In the data rows, the value 128 means zero.
Here are some points, each followed by its number:
[113  56 130 236 162 104  93 207 132 162 159 123] 0
[128 170 120  86 137 181 140 126 113 132 154 145] 1
[ 64 165  45  81  76 147 150 119  94 120  59  91] 2
[151 130 200 192 143  76 144 117 147 104 173 109] 3
[ 94 167  47  24 117 191 138 119  91 133 108 126] 4
[142 136 171  79 109 184 135 111 154 120 117 154] 5
[131 131 126  88 132 131 158 129 143 102 143 126] 6
[ 55 163  43  86  73 133 144 122  96 112  54  86] 7
[108  64 120 227 162 105  86 203 127 159 161 123] 8
[128 143 123  39 118 213 104  76 125 127 100 141] 9
[150 122 142 135 119 108 110 137 134 203 130 117] 10
[157 136 128 112 104 158 110  97  93 113 117 125] 11
[151  62 202 170 165 109  90 176 169 154 123 148] 12
[142 135 133 144 129  98 113 140 121 189 155 113] 13
[ 74 138  69  57  78 160 142 117 115 107  52  98] 14
[143 151 133  95 130 202  92  66 110 144 124 145] 15
[111 155  62  97 107 143 123 127  79 105 113  98] 16
[141  74 188 193 162 103  96 179 161 163 128 142] 17
[154 111 124 114 111 150 122 111 103 106 116 110] 18
[132 161 154 128 111 158 175 142 134 148 135 150] 19
[131  63 163 201 173 103 102 189 143 167 147 137] 20
[112  53 128 223 164 105  94 200 133 142 167 114] 21
New points follow, each followed by the number of its nearest point above.
[132  95 130 153 129  76 166  99 170  87 127 133] 6
[109 153 118 189 112  71 160 109 150  94 132 166] 3
[162 123 124 138 111 143 130 108  98 119 121 115] 18
[109 149 110 194 117  67 170 112 143 101 142 161] 3
[116 138 120 144 120  82 146 110 157  68 140 159] 6
[143 196 108 121 111  94 137  96  99 137 138 118] 11
[156 141 120 114 105 150 113 109  90 106 121 121] 11
[149  79 199 147 158 105  90 161 172 126 134 140] 12
[ 99 195  61  52 111 189 128  98  81 147 107 138] 4
[113 183  82  69 133 200 107  79  87 153 128 140] 15
[ 96 186  52  38 115 191 131 109  86 140 110 130] 4
[103 139  81  52 104 194 159 109 113 144  83 125] 4
[113 126 112 186 126  72 171 119 152  91 144 159] 3
[147 139 181 159 151  80 126 131 137  94 178 110] 3
[101 128  97  42  66 157 111 105 129  70  49 105] 14
[124 173 109 155 114  78 162 100 126  95 137 148] 6
[ 94 158  62  74 104 182 169 118  95 164  89 121] 4
[154 110 199 146 153  90 127 128 156  71 177 107] 3
[151 119 188 135 152  94 111 139 151  91 161 121] 3
[143 141 168 163 158  86 122 141 135 104 183 112] 3
[138 146 169  87 109 187 129  99 143 132 108 158] 5
